Where one turn sends some rows of the set: a few examples, then the rows asked:
Ter:  -4  -3   2  -2   8  -2   8   4  -9  -6   0  15  15  -3 -21  12
tizek:  -4   4   9 -17   3 -17  -6  16   0   6  -7   3  10   1  -9  -1
belot: -14   7   7 -14  10 -18  -7   4  -2   3  -5   1  -6  18   3  24
pegaz:   9   0 -24 -11  -4  -1  11   2  -3   7  -7  15   3  16  -4 -13
kevug:  -6  -5 -24 -17  10 -10   7  14  -1   4  21  15   7  -2   2  11
Roge: -17 -14  -1  -7   1   0   5 -13   7  22  22  -3  -1   4  16 -10
keme:  -2   7 -11  20  13  13  25  10   8   4  10   3   6  -3  -1   1
gozon: -5 34  7 11  9 17 -2 -1 10 -1 -3 -5  3 12 -7 11
fiku:  -3   4   3  -5  15   9  -6 -15  18   3  32 -11  20  -1  14   2
fub:  -9   4   8 -18   5   6 -11   5  22   8  17 -20  10  12  22   2
rema:   8   0 -20  -9 -17  10   0  -5  -6   6   4  -8 -12  15 -11  27
lukob:  -7  13 -15  -1  12   9  -7  19   7  16   6 -13   1  -6 -12  21
biku: -10   3  -3   4  18  16   0 -14  -4   8  17  -7 -10   4  10  31
vanof:   1   6 -10  22  17  16  22   6  -4   6   4  -5  -2  11   5  13
rifov:   9   7  -6 -24   2   8  11 -18   4  -2  28  -5  10  22  -3 -17
Fene:   6   2   8 -17   1  -6   1  14   4   2   6   8  21  -8 -11  -7
fedom:   0  -2 -10  -9 -15  -1  -4   6  -2   8  -1 -19 -13  25  -1  24
dafav:   6  -2   7   0 -10   0 -11 -17   9   9  -8  -4 -14  16  -7  -5
Mevil:   1  25 -14 -20   5   8  11  -5   0 -21  25  -8   4  11  -3  21
kipu:   0   6  -6 -15   2  20  11 -19  -8  -6  17  -1  -8  36   2   5
keso:   9  -1 -19   3 -11  17   2 -14  -5   1  23   6  -7  -3 -15   9
nud:  -4  13  -7   8  -4   5   7   5  16  -2  19  13  11  -2  -4 -20
zisi:   7   6  -9 -16 -24 -12 -15   3   3  11  16  -8  -6  11  -7   8
bod:  12   3   5 -30   7   2  -6 -16  14  -2   3 -17  -1  12  -9  18
nuger: -15  11  15 -10  13   7  20 -10  11  14  -2  -2  18   7   7  -6
mipu:  -3   7 -26  -6  -2  16  16  -6   2  -2  24 -24  -8   3  14  -3
Zoke: -11   8   6  -9  15  14  -7  -6  13   8  11 -22   1   9  27  14
lufa: -11  14   1  16   8   4  10  18  10   7   4  -2 -13   8  18   3
Vezes: -10  17   5 -22  -3 -10  -1  -7  14  -6  17  -2   7  28   8 -12
Zifi:  16   6  -7 -14   4  19  18 -18 -10  -1  26  -1  12  15  -8  -5

mipu -> nuger
Roge -> gozon
Now these:
Zoke -> keme
lufa -> Ter
biku -> nud
fedom -> Zifi

Where one turn sends some rows of the set: a few examples, then the rows asked:
fad:   9  19 -45  12 -36 -23   0   8 -19  31  17  -6  -8 -11 -19  -2 -24 -11   3   4 -17 -19 -14
zud:  12  13 -28  -6  -5 -11  -4  24   2  26  -3  15 -18   4 -20 -33   7 -28   3   6 -15  -7  -4
namak:   1   9 -43   6 -26  -2  26   0   4  22  12  14 -25   1  -5 -31 -21 -13  37   0 -11 -17   0
foma: -11  26 -37  24 -14 -13  13   0  12  28  17  26 -42  -2   8 -33  -4 -30   7  -4 -18  -6 -11
Tetu:  -4   4 -33   0 -15 -19   2  32 -18   7 -10  -7 -11   0  -5 -17  -5   4  16  10 -16  -5 -20
bilub:  22  18 -34  12 -27  -1  13  17  -1  41  14   4 -22  -4  -4 -22  -2  -1  12  -4  -3  -2  15
Sinem:  10   6 -45  33 -24 -12   0 -15  -3  23  10  12  -5 -10 -11 -17  -9  -8  11   4 -32   0  15
Gufog: -16  17 -22  27  -7 -16  17  22  -7  -4  -5   6 -21   8  -3 -13   7  -5   6   7 -21  -6 -27
gulis: -17   9 -38  32  -2 -16  27   1  12  16   0   5 -20 -12  -8   5   5 -29  11  -3 -28  -6 -12
Muge:  -3  22 -31   8 -19 -11  12   1 -20  25  44   2 -16 -22   5 -16   0 -10   8  -2 -38   2 -11
dezu:  -5  32 -42  24  -7 -19  10  42 -10   6  21   9 -28  -9 -13 -10   2 -15   0  -1 -36  -4 -26
ruba:  -4  31 -36  36 -19 -19   8  14   7  24   3  10 -18 -13 -25 -16  11 -25  18   4 -49   5  -9
pubu:   4  20 -50 -11 -17 -10  16  32 -16  -5  17  10 -18   3 -17 -20  -7 -15   3  -4 -25  -2 -23
riti:   3  19 -36   3  -5 -27  15  15   0 -10   2   2 -15  -8 -13 -16 -10  -4  20   6 -36  -6 -38
ledel:  -2  17 -23  20 -44 -22   7  23   0  16   2  15 -20   9 -21  -3   7  -4  10  11 -14  -1 -27
divos:  -5  20 -33  12  -3 -24   7  21 -12   3  -4   0  -7 -31  -6 -24 -11   2   2  -6 -33   5 -21
Kifi:  -1  20 -59   3 -18 -21   6   4 -13  51  13   6 -20 -11  -7 -17 -14  -8  16  12 -14  12   1
sunik:  -7  15 -33  12  -9 -27  11  33 -15  -1  -9   3 -13 -21 -15 -23 -12  -8  -2  -1 -26   4 -21
lub:  16  20 -45 -11  -1   1   7  19   1  25   6  21 -20 -19   6  -1  -7 -26  11 -14 -27  -4  -9
migig:   3  21 -38   1  -2 -25  14  17  -5 -10  14   3 -15 -14  -9 -22  -8 -20  12  -3 -36  -8 -38
Suz:   6   2 -59  15 -20 -16  13  -2  -3  15  26  11 -23 -17   0  -9   2 -32  23   0 -32 -13  12
zole:  -8   2 -40  11 -23 -17  16  31 -11  20  27   6 -31 -14  -7  -7  12 -30  -2  -3  -9  -9 -24
kom: -18  20 -26  21   5 -16  16  10 -11   1  20   3 -18 -11  14 -16   0  -7  -1  -1 -33  -8 -20
vul:  17  17 -42  19 -39 -12  -7   6 -23  34   8  -4  -5 -10 -15 -18 -11 -13   9   4 -22 -13 -25
medif:  12   2 -49  28 -37 -16   4   1  16   9  -3  22 -18  -2 -11  -8   8 -17  28   4 -23 -15  -2
puge:  -2  18 -30   1  -9 -11  -2  21 -10   3  18   2   0 -18   5 -25 -14  -6  -3 -18 -20 -15 -15
bafim: -12  -3 -33  38  -8 -10  25  -3   9  17   0   8 -22  -9  -2 -17  -2 -28  12   3 -40  -4 -17
tibeb: -11  24 -38  30 -18 -31  12  15   9  25  16   9 -23 -16 -20 -11  -6 -22  10  10 -53   0   0
Mag: -13  31 -41  20  -9 -15  22  -4   8  32  -1  11 -41   5  -1 -11   3  -6  29   9 -14   2  -5
Tadez:   8  18 -47  -5 -16 -18  -2  14   3   5  10  11  -8 -10   5 -17  -4  17  11   3 -37  -3 -34
Tuko:   2   7 -25  24 -27   0  20   0   3  17  13   6 -13 -12  -8 -15  -2  25  21   0 -29  -7 -18
mis:   8  27 -45  19 -34 -11  -4   6   6  38   3  28 -10  -3 -18 -30 -14 -14   3  -6  -5   3 -11
Ramuz:   0  14 -51   2 -21 -19   3   7  15  33   8  14 -23 -14  11 -14   4 -26  31  -4   0 -18 -20
fizo:  -6  27 -40  33 -14 -15  15  21   5  38  11  13 -43   4 -19 -15 -23 -18  14   2 -14  -7  -2
zul:  17   1 -35  -3 -18  -4  11  21   7  21 -14  27 -27   2  -1 -12 -22  -6  19   8 -33  -3 -11
Gudis:  24  20 -37   2 -32 -10  16   3  16  28  20  19 -25  10   6  -8  -4 -11  10  -2  -5  -6  -6
lipiv:   0  28 -36  30  -9 -14   9  25  -4   8  13   8 -21  -8  -8 -17  -5  15  13   8 -50  -2 -26
bivip:   8  16 -30 -11   4 -19  -1   3  10  31   9   8 -12 -10  -7 -20  -9   4   9  10 -29  -9   8
fip:   4   3 -55  25 -25 -27  -5   9  -6  26   4  12 -16  -6 -15  -2   8 -35   3   7 -13  -1   5
muma:  -4   3 -50  -2 -44 -16  23  -2  -4   9   9  15 -25 -18   3 -31   2  -6   6   2 -20 -22 -14
mugal:   2  31 -43  36  -6  -9  -2   6   6  49  10   8 -33 -14   4 -21  -3 -11  24  -2 -25  -1 -16
zugi:  25  12 -42  -2 -26  -7  18   3   0  36  21   9 -31   8  13 -16   3 -16  19   8 -13   3  -7
suder:  -3  15 -54  -5 -38 -11  24  -2  -6   8   1   8 -20 -19  -5 -15  18  -6  14  -3  -9 -19 -13
Levu:  19   9 -37  11 -30 -17   1  23   7  47  15   8 -27  -8   8 -20   0  -6   4   3  -3  -5   4

medif -> Sinem
zud -> zul
Now these:
pubu -> Tetu
lipiv -> kom
zole -> ledel
mis -> namak
tibeb -> gulis
mugal -> foma
muma -> fad
riti -> divos
Levu -> Gudis

Where one turn sends some rows of the set: a few examples, then the rows asked:
Rar: -37   6 -40  -9 -24   5  -7   2   2   2 -15 -15 -16  -3   2   0  17   0 -25  28   7   9  12   6   7
reka: -19   2 -16 -23 -13  -8  14 -15 -30   4  16  11 -13 -15  18  14  20  26 -29  32  14   6   2   9   7
Sog: -23   9  -5  -4   0  -1  14  -5  -7  -6 -26  21 -18   4  21  13  21  16 -35  26 -12 -14   1 -14  -3
tume: -33   3  -7 -23 -27 -26  -4  12  -4 -14 -22  -6 -24 -10  15  12   9   9 -41  27  -1  14 -12  -9 -12
podem:  -6 -16 -15  12 -10 -10   8  -1   5   9   0  11 -17   1  16   4  22  11 -24  21 -16   5 -13 -35   0
fove: -13  -5 -27  -2  17 -12   4 -15  -8  12  18  11 -25   4   2  -1  13  15 -24   8  14  -3   0  14  -1
ralud:  -6 -31 -25 -23 -18 -14  12   0   3   6 -19   3 -21  -6   4  22  15  12 -26  12  16   2 -13 -15  19
Dorov: -28   0   2 -15   5 -27   3  -1   5  -3  21  -7 -39  -9  -4   8  11  12 -22  16  10   7  -9   0  -3
Vutaz: -15  17 -19  -5  -4  -4   5  -9  10  14 -17 -18 -22  -2  13   5   8  15 -23  16   5 -24  -4 -26   2
pesed: -19   0 -16   5  -4  24   8  -8  -8  18  -4  -6 -21  -8  22   5  13 -12 -22  17   7  15   1 -16  -1
Mafaz: -23  16  -8 -12  -6  -7   9  -5 -14   2  -6 -13 -27  -8  42  11  14  14 -18  51  -5  -4  -3   1   3
loto: -20 -15 -28  11  -3 -30  10  -1   4  20   9   3 -21  21  -3  13  13  23 -21  17  -4   7  -3  -3   8
Duduk:  -5 -13 -27 -28 -24   4   1  -9   7  12 -28   1 -26  -9  20  12   7  15 -18  21  14  10 -17 -22  -6
rabuk: -18 -15 -26   1  -8  -5   7 -10  18  -7 -12  10 -11  -3  38  17  14  10 -23  21   4   1  -1  23   1
pef: -15   6 -14 -27 -12  13   9  -7 -15 -10 -12 -23 -12 -10   5  -6   9  11 -22  46   3   7   1  -8  -1
vafi: -20   4  -8  15  -7 -14   7 -13   8 -21  -3  -2 -10 -16   4  16  22  -7 -24  31   3   1   5 -12 -11
nasok: -13   5 -18 -18   8 -15  14  -9  -7 -10 -14  16  -9  -8  10   5  13  43 -20  25  10   1  10 -24  -8
gok: -32  -1 -13 -16 -17 -32  14   4 -16   7 -15 -10 -14  -3  20 -12  10   1 -18  36  12  23   9  12  12
siki: -20 -11  -5 -28   8 -39  28  -9  -8  -1   0   4 -19 -14  22  21  14  16 -25  32   1   7   3   5 -13
biboz:  -3 -22 -25  -5  -6  -3   4 -24 -23   4  -9  10 -22  -6   1  29  21   5 -17  35  12   4  -6  -3  16
sirud: -18   7 -18 -10 -15   3   6 -10 -28  18  -8  14 -10   0   6 -12  12  22 -17  13   4  11   3  17  -1
Teka: -16  18 -30 -25  -8 -28   7 -10  19  -8 -14  -4 -15  14  27  22   8  21 -23  21   8   8   1 -10  -9
Zufa:  -2 -19 -14   6 -20  -6   4   3 -23  16   2   4 -12  10  20  -7  11  29 -21  18  11  13 -18 -13  -8
ponar: -32  -8  -4 -15 -12 -30  10  -3 -17 -11 -16  -6 -10   1   9   8  -5   2 -49  15  12  20 -10  -3   3
Gif: -22  -9 -23  11 -21 -16  -3  -4 -19  20 -36  -3 -22   4  21   7  20  -4 -22  10   4   5  -6   5 -11
Bulog:  -7  14 -17 -10 -10   3  -4  -7  -1  10   0   2 -24 -14  29   4   3  31  -3  24  22   6  -8 -10 -17
sivar:  -6 -16 -13 -16 -13 -25   2  13  19   2   1  -1 -18 -18  15  26  26  11 -17  15  16  13   9 -12  -8
bam: -23 -18   8 -10 -20 -24  24  -5  -3   1  10  12 -26   4  20  16  14   0 -24  34  -4  -5 -11 -12 -13
Rufur: -21 -14  -8   2  12 -31  12 -27 -10   3   8  -2 -30  11  19  13   6   9 -28  20 -10   4   8   8   9
detuv: -20 -13  -9  -9 -11 -19   6  -6 -25  -2   0   3 -13  15 -15  11  14 -13 -21  40   1   5  -2   1 -11
megis: -13 -10 -43 -25  -5 -26  12 -20 -14   7  -9  -8 -10 -10   7   9  21  13  -3  32  21  16  15  -7 -10
Lalu:  -9 -13 -11   3   1  -8  -1 -12   3   9  -4  -4 -40  15  29  14  11  10 -23  13   2  23 -24  -1  11
kagag: -15   2 -22 -24  -7 -13   2 -11  -7  29  11 -15 -16  14   0   3  15  17 -20  33   5  14  -3   7  21
pim: -21  -3 -19 -23  -7 -21  11  -1 -19  17 -31  14 -15  20  17  -6  12  26 -20  19  -4  -3   5 -18 -15
Par: -32  -9 -21 -25  -8 -24  -1  -5  13  -2 -18 -16 -26 -12  17   8   1  -4 -24  20  21   7   9   8 -22
tufep: -25   7 -16 -17 -31 -31  -7  14   2  13  -1   0 -29   7  26   5  15  18  -9  32  -6   4  -5 -19 -15
Zenem: -15 -22 -32   3  -7  -5  -2  -8  13  -1 -20 -28 -23 -10  25  12   8   7 -22  28   7  12   4 -23   3
laren: -32  15 -28 -16  -6 -12   8  -1 -17 -14 -21 -16 -38  10  20  -7  15  21 -10  13   0  -2   5  -2   0
bop: -27 -18 -28 -14  -7 -12   3  -6  -5  30   1 -21  -3   4  19   5  10   3 -26  25 -10 -11  14  -7 -11
Rosov: -12 -11 -17 -24  -6  18  11  -6 -17 -11   2 -10 -11   9  -8   1  12  -6 -26  19   6   6   3  -9   0
Leta: -47 -11 -32   4  -7 -22   6  -5  -3  -9   6   0 -20 -19  10 -11   3  22 -13  14   9  11   6 -11  -4
rud: -10 -21 -12   4  -6 -35  -8  -8 -22   2 -10   9 -17  -5   1  16   3  10 -30  17  23  17 -15  -9 -11

detuv -> rud
rabuk -> bop
Now these:
Rosov -> ponar
Teka -> Vutaz
Lalu -> kagag
Par -> Zenem
tufep -> Bulog
siki -> podem
Gif -> megis
Sog -> pim
Duduk -> pef
sivar -> pesed
Zufa -> reka
fove -> Rufur

